0: array([12, 51, 60, 75, 12, 12, 75, 12, 62, 48, 71, 25, 12, 75, 15, 73, 43, 69, 47, 12, 55, 15, 43, 52, 43, 12, 12, 59,
       24, 59, 75, 65])
1: array([57, 57, 46, 52, 72, 47, 47, 65, 48, 46, 44, 67, 52, 50, 58, 47, 48, 55, 65, 44, 69, 58, 58, 54, 62, 70, 51, 75,
       57, 75, 54, 47])
2: array([46, 45, 51, 75, 60, 75, 66, 42, 40, 43, 75, 31, 74, 70, 39, 41, 38, 70, 39, 68, 75, 35, 73, 51, 75, 75, 75, 70,
       19, 41, 46, 75])
3: array([33, 75, 70, 71, 38, 63, 64, 29, 75, 57, 62, 31, 52, 67, 30, 65, 64, 72, 32, 44, 75, 15, 75, 74, 75, 71, 69, 75,
       17, 67, 56, 75])
4: array([12, 57, 59, 75, 12, 26, 75, 12, 56, 57, 75, 12, 21, 75, 14, 47, 64, 74, 19, 51, 75, 12, 75, 51, 75, 48, 42, 70,
       26, 61, 47, 75])
5: array([56, 51, 64, 22, 52, 48, 27, 51, 48, 73, 27, 54, 55, 31, 63, 50, 66, 23, 70, 48, 29, 57, 46, 48, 45, 40, 58, 48,
       40, 44, 35, 53])
6: array([62, 45, 70, 32, 41, 53, 24, 49, 41, 73, 29, 54, 52, 32, 55, 52, 61, 33, 73, 39, 17, 62, 29, 62, 35, 42, 42, 21,
       60, 27, 36, 41])
7: array([61, 44, 61, 31, 45, 48, 32, 53, 44, 62, 36, 54, 48, 30, 52, 58, 65, 37, 66, 42, 22, 71, 28, 56, 29, 39, 38, 23,
       60, 26, 41, 45])
8: array([58, 63, 44, 75, 54, 67, 63, 46, 51, 39, 64, 25, 68, 66, 48, 44, 40, 75, 35, 66, 75, 44, 75, 54, 75, 75, 75, 65,
       27, 44, 47, 72])
9: array([56, 75, 64, 75, 52, 72, 71, 58, 49, 53, 75, 52, 52, 73, 51, 45, 57, 75, 49, 55, 69, 65, 67, 63, 73, 69, 64, 52,
       45, 36, 44, 74])
10: array([55, 65, 30, 55, 46, 58, 61, 44, 54, 42, 68, 35, 61, 68, 30, 55, 44, 63, 24, 54, 75, 30, 75, 48, 75, 75, 69, 75,
       12, 69, 46, 75])
11: array([33, 25, 42, 61, 69, 33, 47, 44, 32, 44, 50, 57, 50, 50, 37, 34, 49, 62, 27, 60, 64, 38, 63, 39, 62, 71, 49, 55,
       45, 43, 39, 65])
12: array([55, 54, 73, 44, 49, 57, 27, 60, 41, 71, 24, 60, 52, 28, 64, 51, 70, 19, 68, 44, 36, 59, 42, 66, 36, 41, 51, 67,
       35, 60, 67, 67])
13: array([58, 33, 63, 47, 45, 53, 23, 55, 44, 67, 30, 57, 46, 31, 57, 48, 65, 30, 60, 48, 23, 73, 19, 47, 37, 38, 44, 27,
       59, 23, 37, 53])
14: array([62, 37, 70, 27, 51, 61, 23, 51, 40, 67, 29, 55, 61, 21, 69, 44, 69, 16, 75, 48, 22, 58, 38, 62, 31, 44, 68, 49,
       75, 75, 68, 35])
15: array([55, 42, 68, 29, 49, 51, 30, 48, 35, 56, 35, 39, 60, 36, 59, 39, 18, 33, 40, 74, 15, 68, 21, 59, 20, 39, 40, 34,
       60, 44, 31, 30])
16: array([38, 18, 35, 50, 75, 18, 54, 52, 12, 39, 71, 68, 26, 61, 46, 38, 44, 67, 51, 36, 53, 45, 44, 42, 59, 75, 26, 73,
       32, 53, 52, 75])
17: array([67, 41, 64, 33, 44, 68, 23, 64, 40, 72, 31, 66, 63, 23, 67, 39, 59, 36, 75, 62, 36, 52, 27, 43, 47, 41, 75, 38,
       46, 26, 43, 52])
18: array([75, 75, 12, 26, 53, 75, 59, 75, 75, 12, 28, 72, 75, 58, 73, 75, 12, 44, 46, 75, 45, 63, 49, 12, 43, 49, 67, 15,
       75, 34, 12, 13])
19: array([33, 40, 43, 60, 69, 36, 60, 25, 31, 41, 63, 40, 54, 70, 27, 44, 40, 66, 31, 57, 75, 26, 75, 48, 75, 75, 56, 75,
       12, 61, 49, 75])
20: array([57, 75, 63, 49, 51, 59, 63, 48, 75, 53, 54, 49, 50, 69, 48, 75, 55, 49, 69, 28, 60, 54, 75, 75, 27, 33, 52, 65,
       44, 68, 75, 58])
21: array([75, 70, 12, 32, 57, 75, 60, 75, 75, 12, 33, 69, 75, 50, 71, 63, 20, 42, 40, 73, 52, 66, 41, 12, 54, 52, 63, 12,
       69, 32, 13, 12])
22: array([33, 19, 52, 71, 53, 56, 64, 57, 12, 48, 75, 37, 50, 64, 30, 19, 69, 75, 12, 75, 55, 51, 46, 47, 69, 57, 58, 60,
       40, 30, 43, 75])
23: array([58, 51, 64, 33, 49, 54, 24, 64, 40, 67, 25, 58, 62, 23, 65, 49, 74, 21, 70, 39, 23, 72, 20, 56, 26, 36, 32, 39,
       74, 52, 44, 30])
24: array([67, 53, 51, 75, 58, 66, 66, 63, 42, 43, 75, 48, 49, 60, 55, 41, 42, 75, 46, 54, 71, 72, 61, 57, 75, 75, 60, 53,
       38, 31, 50, 70])
25: array([57, 40, 35, 54, 74, 56, 43, 68, 50, 43, 50, 65, 51, 55, 56, 47, 45, 58, 53, 57, 59, 57, 63, 47, 60, 70, 53, 74,
       60, 75, 57, 49])
26: array([57, 37, 70, 42, 44, 54, 34, 52, 50, 71, 28, 60, 56, 31, 69, 49, 73, 35, 67, 47, 29, 60, 35, 61, 48, 38, 41, 65,
       32, 51, 65, 61])
27: array([54, 50, 63, 28, 49, 47, 32, 60, 45, 70, 28, 64, 61, 28, 67, 51, 57, 26, 61, 53, 31, 59, 39, 48, 46, 50, 59, 50,
       44, 37, 43, 59])
28: array([47, 37, 50, 75, 38, 68, 64, 39, 48, 40, 73, 23, 60, 70, 27, 48, 40, 75, 30, 66, 70, 44, 61, 46, 75, 50, 70, 62,
       30, 47, 47, 75])
29: array([34, 43, 41, 60, 63, 35, 66, 53, 50, 30, 67, 54, 30, 72, 49, 41, 38, 67, 46, 61, 60, 42, 54, 40, 74, 65, 48, 50,
       75, 60, 36, 26])
30: array([46, 57, 40, 69, 69, 36, 68, 52, 54, 29, 73, 63, 34, 72, 53, 44, 39, 75, 42, 54, 67, 53, 75, 73, 64, 72, 57, 63,
       38, 69, 75, 62])
31: array([62, 30, 64, 45, 45, 50, 36, 53, 43, 66, 32, 56, 51, 34, 64, 44, 69, 37, 70, 46, 29, 66, 25, 48, 46, 38, 39, 20,
       62, 20, 31, 43])
32: array([72, 52, 64, 36, 59, 50, 25, 74, 33, 63, 41, 64, 45, 18, 69, 43, 68, 25, 75, 39, 27, 75, 19, 53, 39, 48, 46, 30,
       60, 26, 46, 45])
33: array([53, 40, 55, 75, 45, 71, 66, 56, 27, 38, 70, 22, 75, 64, 37, 16, 53, 75, 12, 75, 53, 61, 54, 63, 61, 49, 71, 55,
       38, 49, 70, 58])
34: array([71, 68, 12, 37, 52, 70, 48, 70, 75, 12, 37, 62, 73, 56, 58, 62, 20, 48, 40, 66, 55, 63, 40, 12, 50, 59, 64, 13,
       71, 25, 13, 14])
35: array([34, 43, 54, 66, 35, 49, 54, 54, 36, 52, 50, 34, 63, 50, 38, 25, 59, 51, 17, 73, 61, 40, 72, 68, 56, 57, 55, 53,
       75, 49, 40, 26])
36: array([64, 42, 66, 22, 42, 56, 31, 56, 43, 70, 33, 52, 64, 27, 56, 50, 48, 26, 56, 51, 21, 61, 23, 57, 22, 32, 41, 30,
       59, 45, 38, 22])
37: array([40, 42, 49, 68, 31, 47, 44, 45, 40, 55, 46, 33, 62, 57, 38, 30, 61, 56, 22, 69, 69, 46, 67, 68, 62, 52, 59, 54,
       37, 47, 70, 51])
38: array([24, 48, 64, 69, 17, 29, 70, 16, 52, 55, 75, 12, 31, 73, 18, 60, 53, 69, 31, 19, 58, 34, 53, 75, 51, 26, 29, 69,
       34, 61, 75, 62])
39: array([69, 37, 62, 31, 51, 60, 27, 56, 41, 70, 31, 57, 63, 27, 71, 35, 63, 36, 69, 56, 33, 64, 30, 46, 50, 43, 75, 40,
       41, 20, 40, 59])
40: array([72, 58, 64, 18, 49, 70, 31, 54, 48, 71, 30, 62, 55, 19, 74, 55, 73, 24, 75, 49, 23, 52, 41, 69, 27, 41, 67, 50,
       36, 63, 67, 54])
41: array([60, 53, 69, 16, 59, 60, 28, 50, 48, 66, 23, 57, 56, 19, 73, 50, 72, 21, 75, 49, 16, 62, 39, 67, 18, 42, 69, 51,
       40, 55, 72, 53])
42: array([66, 50, 23, 49, 46, 70, 54, 60, 70, 29, 43, 56, 65, 55, 63, 46, 50, 57, 35, 62, 54, 50, 42, 25, 61, 53, 57, 14,
       72, 26, 12, 28])
43: array([60, 42, 20, 43, 75, 42, 36, 64, 46, 48, 39, 68, 56, 44, 58, 52, 43, 47, 54, 53, 48, 57, 50, 33, 63, 69, 35, 37,
       53, 35, 28, 46])
44: array([49, 41, 50, 75, 31, 60, 68, 37, 44, 34, 75, 27, 66, 67, 24, 39, 49, 72, 24, 53, 54, 54, 58, 58, 59, 51, 73, 49,
       34, 59, 68, 48])
45: array([69, 75, 56, 43, 52, 72, 54, 60, 75, 59, 47, 63, 69, 56, 73, 75, 62, 47, 74, 55, 56, 61, 75, 71, 17, 43, 64, 75,
       58, 75, 61, 43])
46: array([64, 42, 32, 40, 67, 38, 34, 51, 47, 64, 31, 60, 54, 31, 58, 49, 63, 32, 70, 45, 44, 50, 40, 33, 61, 62, 46, 38,
       50, 36, 29, 44])
47: array([62, 50, 66, 21, 41, 56, 32, 45, 45, 67, 29, 64, 54, 38, 56, 52, 63, 36, 72, 42, 46, 47, 55, 51, 47, 43, 70, 51,
       30, 44, 50, 75])
48: array([12, 52, 57, 65, 27, 12, 75, 12, 67, 43, 71, 26, 12, 74, 14, 75, 39, 69, 54, 12, 53, 17, 47, 50, 29, 14, 12, 47,
       75, 75, 75, 21])
49: array([37, 48, 40, 63, 73, 38, 65, 46, 50, 31, 73, 62, 38, 67, 44, 38, 46, 72, 41, 50, 69, 56, 70, 60, 61, 68, 51, 46,
       75, 75, 75, 31])
50: array([30, 43, 52, 70, 35, 51, 47, 46, 47, 53, 51, 42, 65, 56, 48, 35, 62, 62, 30, 75, 75, 40, 71, 58, 75, 68, 71, 60,
       40, 43, 40, 57])
51: array([35, 45, 58, 65, 49, 32, 58, 41, 41, 58, 57, 28, 37, 69, 23, 42, 65, 71, 28, 37, 64, 49, 72, 75, 60, 53, 44, 62,
       29, 65, 75, 71])
52: array([64, 42, 69, 31, 49, 52, 21, 53, 43, 73, 32, 64, 54, 23, 68, 51, 65, 24, 67, 34, 21, 72, 26, 59, 27, 38, 33, 39,
       75, 54, 42, 20])
53: array([40, 46, 49, 64, 37, 58, 63, 37, 44, 52, 59, 23, 62, 64, 29, 44, 53, 63, 29, 53, 73, 41, 75, 49, 75, 68, 65, 57,
       37, 51, 40, 65])
54: array([68, 46, 73, 31, 54, 66, 29, 56, 42, 69, 26, 62, 60, 25, 64, 44, 75, 24, 74, 46, 30, 57, 35, 58, 27, 43, 63, 46,
       75, 69, 74, 31])
55: array([45, 54, 52, 68, 75, 50, 58, 50, 39, 51, 73, 70, 32, 61, 49, 46, 51, 75, 61, 50, 63, 47, 48, 39, 67, 63, 43, 56,
       39, 41, 48, 75])
56: array([37, 75, 72, 60, 24, 63, 67, 36, 72, 58, 63, 20, 54, 66, 28, 57, 65, 68, 23, 44, 67, 47, 71, 75, 32, 15, 62, 62,
       42, 63, 72, 66])
57: array([58, 36, 33, 47, 67, 54, 46, 66, 49, 50, 42, 70, 59, 55, 54, 46, 46, 50, 56, 54, 50, 59, 48, 31, 64, 70, 57, 27,
       61, 33, 27, 49])
58: array([12, 46, 64, 74, 13, 18, 75, 12, 59, 55, 75, 12, 14, 75, 21, 71, 42, 62, 45, 12, 55, 20, 49, 64, 44, 16, 30, 69,
       35, 68, 75, 64])
59: array([70, 58, 64, 27, 44, 62, 26, 55, 45, 66, 27, 59, 63, 23, 75, 48, 64, 17, 74, 53, 26, 57, 32, 58, 30, 45, 49, 39,
       50, 37, 35, 45])
60: array([12, 47, 55, 66, 21, 12, 75, 12, 65, 49, 72, 30, 12, 73, 20, 71, 40, 66, 52, 12, 57, 12, 31, 35, 39, 12, 12, 55,
       74, 61, 38, 26])
61: array([67, 68, 12, 28, 69, 63, 41, 63, 72, 21, 27, 66, 60, 43, 70, 69, 12, 37, 66, 63, 52, 58, 56, 13, 26, 53, 54, 47,
       75, 75, 74, 30])
62: array([55, 31, 28, 50, 75, 35, 51, 69, 23, 42, 58, 75, 40, 50, 47, 36, 40, 49, 57, 40, 59, 57, 50, 36, 62, 70, 34, 64,
       34, 53, 52, 75])
63: array([62, 39, 63, 48, 38, 61, 36, 57, 40, 56, 39, 40, 65, 39, 50, 47, 20, 36, 42, 71, 37, 70, 27, 60, 47, 42, 43, 42,
       30, 40, 61, 58])
64: array([47, 60, 47, 57, 24, 57, 65, 36, 51, 39, 60, 26, 57, 68, 24, 48, 52, 61, 23, 54, 66, 54, 61, 52, 54, 42, 48, 31,
       67, 41, 44, 26])
65: array([58, 62, 66, 29, 42, 51, 38, 50, 49, 67, 28, 57, 53, 35, 54, 59, 62, 35, 67, 38, 47, 38, 57, 58, 45, 51, 66, 57,
       30, 51, 47, 75])
66: array([60, 37, 35, 64, 75, 58, 52, 75, 43, 27, 61, 75, 48, 60, 67, 28, 43, 69, 53, 63, 53, 67, 32, 32, 65, 62, 52, 28,
       75, 34, 26, 21])
67: array([12, 62, 56, 68, 12, 15, 75, 12, 68, 50, 75, 17, 12, 69, 14, 72, 40, 66, 53, 12, 70, 14, 60, 51, 41, 21, 18, 75,
       50, 75, 68, 47])
68: array([12, 48, 48, 66, 34, 12, 75, 13, 59, 48, 75, 30, 12, 69, 15, 74, 40, 66, 54, 12, 59, 12, 36, 29, 32, 12, 12, 58,
       73, 56, 42, 24])
69: array([12, 59, 61, 67, 12, 12, 75, 12, 72, 50, 75, 18, 12, 71, 16, 75, 35, 67, 45, 12, 68, 12, 54, 55, 40, 12, 12, 75,
       58, 75, 69, 48])
70: array([18, 42, 69, 75, 23, 39, 62, 21, 36, 62, 67, 12, 54, 73, 20, 22, 75, 68, 12, 63, 65, 34, 59, 75, 56, 36, 35, 60,
       31, 60, 74, 65])
71: array([23, 38, 64, 71, 17, 31, 68, 17, 40, 57, 75, 12, 34, 71, 17, 43, 68, 75, 15, 36, 58, 24, 59, 72, 56, 26, 30, 63,
       27, 60, 75, 72])
72: array([66, 64, 12, 22, 72, 60, 56, 75, 75, 12, 39, 75, 72, 49, 74, 75, 12, 44, 58, 71, 48, 52, 38, 12, 35, 56, 54, 21,
       72, 21, 12, 15])
73: array([42, 22, 35, 51, 75, 26, 55, 56, 17, 38, 63, 73, 39, 60, 44, 31, 37, 64, 49, 50, 59, 45, 48, 43, 59, 73, 33, 43,
       74, 75, 75, 36])
74: array([64, 41, 23, 57, 45, 59, 62, 70, 53, 17, 65, 51, 65, 72, 39, 30, 42, 75, 22, 69, 54, 59, 39, 27, 71, 62, 59, 32,
       69, 30, 22, 27])
75: array([59, 43, 35, 26, 63, 40, 25, 62, 44, 74, 25, 55, 62, 19, 62, 53, 69, 19, 64, 39, 36, 53, 42, 40, 40, 56, 36, 37,
       48, 41, 33, 38])
76: array([53, 40, 34, 36, 64, 47, 26, 49, 43, 65, 28, 61, 59, 21, 61, 47, 73, 31, 72, 42, 40, 51, 40, 40, 47, 59, 40, 44,
       55, 35, 29, 48])
77: array([55, 46, 35, 36, 73, 43, 28, 54, 42, 71, 25, 61, 50, 25, 63, 43, 67, 25, 65, 38, 51, 60, 39, 33, 50, 64, 43, 42,
       54, 38, 30, 41])
78: array([61, 59, 58, 30, 45, 62, 33, 60, 52, 62, 23, 60, 62, 25, 72, 58, 69, 17, 74, 46, 26, 61, 30, 62, 30, 38, 57, 37,
       55, 38, 41, 41])
79: array([65, 60, 66, 25, 42, 63, 31, 65, 49, 64, 26, 57, 54, 17, 75, 48, 74, 21, 70, 42, 18, 60, 35, 59, 22, 43, 58, 30,
       52, 42, 43, 33])
80: array([62, 55, 62, 27, 53, 60, 33, 58, 68, 53, 25, 59, 64, 23, 75, 52, 58, 25, 67, 41, 23, 66, 45, 66, 30, 48, 62, 56,
       38, 63, 69, 59])
81: array([60, 30, 32, 63, 75, 62, 60, 75, 41, 33, 66, 71, 62, 53, 70, 27, 30, 71, 61, 73, 49, 69, 32, 26, 61, 66, 73, 21,
       68, 31, 31, 25])
82: array([36, 63, 48, 69, 40, 54, 66, 40, 54, 37, 62, 28, 58, 72, 28, 53, 48, 67, 23, 54, 75, 26, 75, 63, 75, 75, 67, 75,
       20, 61, 51, 75])
83: array([63, 44, 72, 32, 50, 70, 24, 58, 37, 70, 28, 63, 61, 27, 69, 43, 65, 33, 75, 58, 26, 56, 26, 42, 39, 50, 75, 43,
       47, 26, 37, 62])
84: array([42, 34, 33, 65, 65, 37, 63, 54, 47, 25, 74, 54, 30, 70, 53, 39, 42, 69, 46, 47, 59, 45, 47, 34, 75, 72, 39, 31,
       58, 34, 27, 48])
85: array([61, 29, 39, 65, 75, 69, 61, 67, 39, 28, 63, 75, 62, 55, 73, 26, 31, 63, 63, 75, 62, 75, 53, 56, 63, 69, 71, 50,
       75, 75, 75, 23])
86: array([70, 44, 65, 31, 44, 50, 38, 56, 39, 65, 38, 56, 51, 31, 59, 42, 39, 42, 62, 51, 32, 67, 37, 44, 50, 50, 52, 32,
       34, 34, 47, 65])
87: array([68, 52, 62, 34, 45, 46, 32, 54, 44, 70, 25, 58, 53, 26, 67, 57, 63, 27, 67, 37, 26, 71, 28, 57, 26, 39, 35, 33,
       53, 34, 40, 45])
88: array([57, 60, 65, 21, 54, 59, 26, 53, 44, 67, 28, 53, 60, 30, 64, 49, 67, 26, 65, 37, 33, 48, 51, 56, 39, 49, 61, 61,
       28, 39, 50, 67])
89: array([12, 54, 54, 68, 13, 14, 75, 12, 67, 51, 75, 24, 12, 75, 22, 71, 40, 65, 41, 12, 61, 12, 40, 49, 43, 12, 12, 64,
       27, 63, 72, 67])
90: array([25, 44, 58, 66, 50, 34, 70, 35, 51, 53, 70, 35, 30, 68, 28, 50, 48, 68, 34, 35, 69, 44, 69, 75, 55, 48, 42, 62,
       30, 68, 75, 63])

array([12, 60, 68, 75, 12, 25, 75, 14, 55, 50, 75, 12, 33, 71, 13, 43, 68, 73, 13, 55, 75, 12, 75, 70, 75, 75, 54, 75,
       12, 72, 58, 75]) : 4 3 82
array([39, 58, 46, 70, 47, 57, 57, 36, 44, 49, 58, 21, 58, 73, 23, 50, 51, 68, 28, 60, 75, 20, 75, 69, 75, 75, 66, 75,
       19, 70, 55, 75]) : 82 10 53
array([57, 54, 22, 43, 42, 55, 67, 53, 52, 38, 67, 24, 55, 65, 28, 47, 46, 62, 26, 54, 43, 64, 41, 28, 48, 41, 50, 33,
       74, 53, 60, 30]) : 64 74 44
array([72, 75, 60, 46, 63, 75, 57, 67, 75, 52, 41, 65, 62, 58, 66, 75, 54, 48, 75, 53, 55, 54, 75, 75, 18, 44, 72, 49,
       75, 75, 75, 32]) : 45 20 1
array([46, 51, 44, 54, 31, 65, 65, 41, 52, 41, 59, 27, 60, 63, 34, 45, 43, 71, 22, 48, 64, 43, 62, 55, 44, 47, 61, 54,
       75, 56, 37, 18]) : 64 35 44
array([45, 31, 46, 47, 75, 21, 39, 54, 28, 51, 49, 64, 43, 56, 44, 37, 53, 51, 59, 51, 59, 57, 74, 71, 56, 69, 32, 46,
       75, 75, 75, 24]) : 73 49 1
array([75, 52, 12, 38, 75, 59, 49, 75, 60, 30, 49, 75, 48, 48, 75, 67, 15, 37, 62, 53, 50, 75, 40, 26, 45, 60, 41, 43,
       75, 61, 72, 32]) : 61 43 25
array([46, 26, 43, 68, 70, 55, 49, 48, 30, 49, 55, 62, 58, 53, 52, 23, 54, 67, 47, 75, 52, 45, 42, 41, 62, 64, 72, 49,
       50, 34, 41, 57]) : 11 57 55
array([63, 65, 44, 48, 64, 53, 48, 57, 50, 49, 48, 68, 58, 57, 64, 56, 45, 51, 65, 44, 61, 59, 72, 55, 52, 66, 59, 58,
       75, 75, 75, 30]) : 1 25 49
array([37, 49, 38, 63, 59, 38, 70, 39, 45, 28, 66, 43, 48, 63, 45, 37, 12, 64, 30, 73, 72, 46, 75, 71, 63, 75, 54, 52,
       36, 51, 70, 55]) : 30 19 8
array([64, 54, 12, 18, 69, 53, 46, 62, 75, 23, 33, 65, 65, 41, 72, 65, 14, 36, 65, 57, 45, 59, 36, 12, 27, 57, 60, 18,
       75, 22, 12, 15]) : 72 34 18
array([56, 53, 75, 43, 48, 57, 30, 55, 49, 75, 27, 57, 54, 24, 63, 45, 68, 18, 73, 45, 27, 55, 32, 69, 30, 43, 53, 59,
       28, 61, 67, 64]) : 12 26 40
array([64, 46, 71, 30, 51, 60, 24, 60, 44, 68, 34, 64, 63, 31, 58, 50, 44, 30, 61, 64, 39, 56, 38, 41, 44, 49, 62, 55,
       43, 33, 36, 64]) : 27 83 17
array([62, 44, 15, 47, 75, 46, 52, 68, 41, 28, 52, 74, 46, 57, 49, 53, 36, 53, 51, 52, 62, 57, 54, 32, 60, 75, 35, 37,
       49, 36, 25, 52]) : 43 57 84
array([45, 48, 49, 59, 36, 65, 49, 41, 37, 50, 56, 19, 75, 55, 34, 15, 50, 65, 12, 75, 70, 47, 71, 71, 54, 59, 57, 52,
       31, 47, 66, 54]) : 37 33 44
array([60, 45, 61, 39, 49, 53, 43, 67, 29, 50, 49, 65, 51, 38, 65, 41, 20, 38, 45, 64, 31, 66, 42, 42, 54, 55, 47, 45,
       45, 24, 50, 58]) : 86 63 27
array([38, 75, 68, 59, 26, 61, 73, 39, 74, 54, 61, 25, 41, 74, 34, 66, 62, 62, 25, 34, 65, 44, 74, 75, 27, 19, 61, 54,
       75, 54, 39, 25]) : 56 64 20
array([45, 40, 53, 56, 75, 31, 42, 55, 31, 53, 53, 68, 40, 46, 46, 40, 49, 50, 56, 41, 71, 61, 75, 75, 56, 75, 35, 67,
       42, 73, 75, 55]) : 1 25 62
array([59, 55, 22, 46, 42, 60, 65, 51, 52, 40, 63, 33, 58, 67, 35, 48, 46, 60, 25, 56, 44, 71, 43, 25, 38, 42, 50, 51,
       75, 50, 48, 19]) : 64 74 42
array([56, 39, 58, 75, 67, 71, 65, 74, 31, 41, 75, 50, 51, 72, 60, 40, 46, 75, 45, 59, 66, 60, 62, 45, 75, 75, 72, 49,
       39, 30, 47, 75]) : 24 9 2
array([57, 64, 27, 59, 52, 58, 40, 53, 46, 56, 42, 44, 54, 50, 44, 47, 56, 56, 37, 56, 75, 32, 75, 50, 75, 74, 68, 75,
       14, 67, 49, 75]) : 10 82 8
array([58, 54, 44, 54, 33, 73, 55, 44, 46, 40, 50, 25, 75, 67, 29, 26, 49, 62, 12, 75, 60, 54, 69, 59, 57, 46, 67, 33,
       57, 34, 40, 31]) : 64 35 37
array([72, 65, 12, 29, 75, 60, 47, 69, 73, 20, 27, 72, 71, 44, 75, 68, 12, 38, 68, 63, 57, 59, 49, 12, 35, 63, 59, 75,
       71, 75, 52, 37]) : 61 72 25
array([60, 42, 69, 29, 47, 65, 22, 57, 43, 66, 32, 66, 56, 23, 65, 44, 65, 28, 72, 58, 22, 52, 26, 43, 34, 49, 71, 41,
       43, 29, 39, 56]) : 83 17 39
array([41, 52, 52, 62, 31, 51, 57, 41, 41, 45, 66, 18, 65, 60, 25, 45, 45, 71, 19, 55, 67, 55, 59, 60, 55, 56, 54, 48,
       29, 50, 69, 55]) : 44 37 53
array([47, 33, 43, 63, 45, 66, 61, 57, 35, 30, 75, 37, 60, 72, 38, 21, 54, 73, 17, 70, 53, 53, 39, 35, 74, 59, 63, 40,
       56, 33, 27, 44]) : 74 22 33
array([61, 45, 18, 42, 39, 71, 60, 61, 41, 39, 58, 34, 73, 61, 38, 27, 44, 61, 12, 75, 39, 75, 44, 25, 51, 42, 43, 33,
       72, 49, 56, 39]) : 74 64 42
array([32, 15, 38, 53, 75, 24, 48, 59, 27, 54, 48, 69, 47, 48, 48, 38, 45, 49, 52, 48, 54, 46, 48, 51, 56, 74, 38, 48,
       75, 70, 75, 29]) : 73 25 49
array([12, 49, 59, 75, 22, 37, 75, 18, 55, 50, 75, 14, 27, 75, 33, 38, 59, 75, 30, 65, 75, 13, 75, 63, 75, 70, 75, 70,
       23, 55, 51, 75]) : 4 82 3
array([75, 52, 66, 27, 56, 51, 39, 74, 37, 69, 52, 71, 43, 18, 75, 44, 72, 27, 73, 47, 25, 75, 30, 62, 36, 44, 36, 33,
       64, 28, 42, 37]) : 32 87 7
array([61, 75, 63, 51, 64, 71, 60, 61, 75, 57, 42, 64, 63, 54, 74, 75, 58, 44, 75, 48, 67, 62, 75, 75, 29, 42, 66, 65,
       44, 65, 75, 57]) : 45 20 80
array([39, 64, 39, 57, 36, 53, 65, 44, 57, 43, 56, 20, 66, 70, 26, 47, 47, 72, 23, 53, 75, 39, 65, 36, 65, 57, 73, 49,
       39, 39, 36, 59]) : 53 28 8
array([56, 48, 63, 42, 52, 51, 45, 46, 44, 60, 51, 60, 39, 43, 47, 53, 55, 37, 69, 27, 25, 73, 30, 57, 34, 38, 35, 24,
       53, 38, 47, 46]) : 7 6 87
array([59, 75, 60, 49, 50, 73, 53, 61, 75, 57, 39, 69, 63, 57, 72, 75, 55, 41, 71, 60, 49, 54, 67, 52, 15, 29, 71, 30,
       61, 34, 22, 23]) : 45 78 79
array([58, 25, 34, 73, 73, 72, 53, 75, 41, 26, 60, 74, 66, 55, 74, 24, 30, 68, 56, 75, 50, 75, 41, 39, 66, 68, 75, 75,
       70, 75, 60, 41]) : 85 25 81
array([75, 75, 12, 23, 53, 75, 59, 75, 75, 12, 29, 67, 75, 54, 75, 75, 12, 47, 51, 73, 44, 64, 44, 12, 39, 50, 73, 12,
       71, 33, 12, 16]) : 18 21 34
array([49, 16, 47, 69, 75, 48, 53, 60, 22, 43, 63, 74, 40, 55, 61, 23, 52, 68, 54, 62, 43, 68, 30, 33, 73, 58, 46, 34,
       57, 25, 40, 57]) : 66 84 57
array([60, 55, 40, 53, 75, 50, 45, 61, 49, 40, 49, 54, 71, 55, 52, 42, 12, 49, 36, 71, 67, 57, 68, 59, 58, 73, 60, 45,
       34, 52, 62, 49]) : 25 1 24
array([50, 19, 48, 75, 75, 50, 66, 57, 18, 34, 75, 62, 45, 67, 53, 38, 39, 75, 50, 60, 57, 60, 43, 38, 75, 75, 49, 53,
       35, 40, 49, 73]) : 55 24 62
array([67, 57, 12, 30, 75, 58, 57, 75, 75, 12, 41, 75, 63, 50, 75, 68, 12, 40, 61, 59, 38, 52, 37, 12, 38, 58, 50, 12,
       75, 25, 12, 18]) : 72 21 18
array([56, 20, 42, 65, 66, 40, 48, 60, 19, 47, 72, 71, 40, 57, 61, 17, 42, 64, 50, 70, 44, 74, 31, 35, 62, 60, 49, 47,
       75, 57, 40, 31]) : 66 81 73
array([60, 75, 56, 47, 60, 75, 75, 60, 75, 45, 62, 70, 75, 71, 70, 75, 55, 47, 75, 64, 54, 51, 70, 60, 19, 32, 64, 24,
       53, 29, 29, 18]) : 45 20 42
array([56, 75, 70, 56, 29, 75, 63, 42, 71, 61, 61, 24, 58, 68, 30, 49, 75, 69, 12, 59, 62, 46, 75, 75, 29, 18, 56, 60,
       40, 62, 75, 62]) : 56 20 37
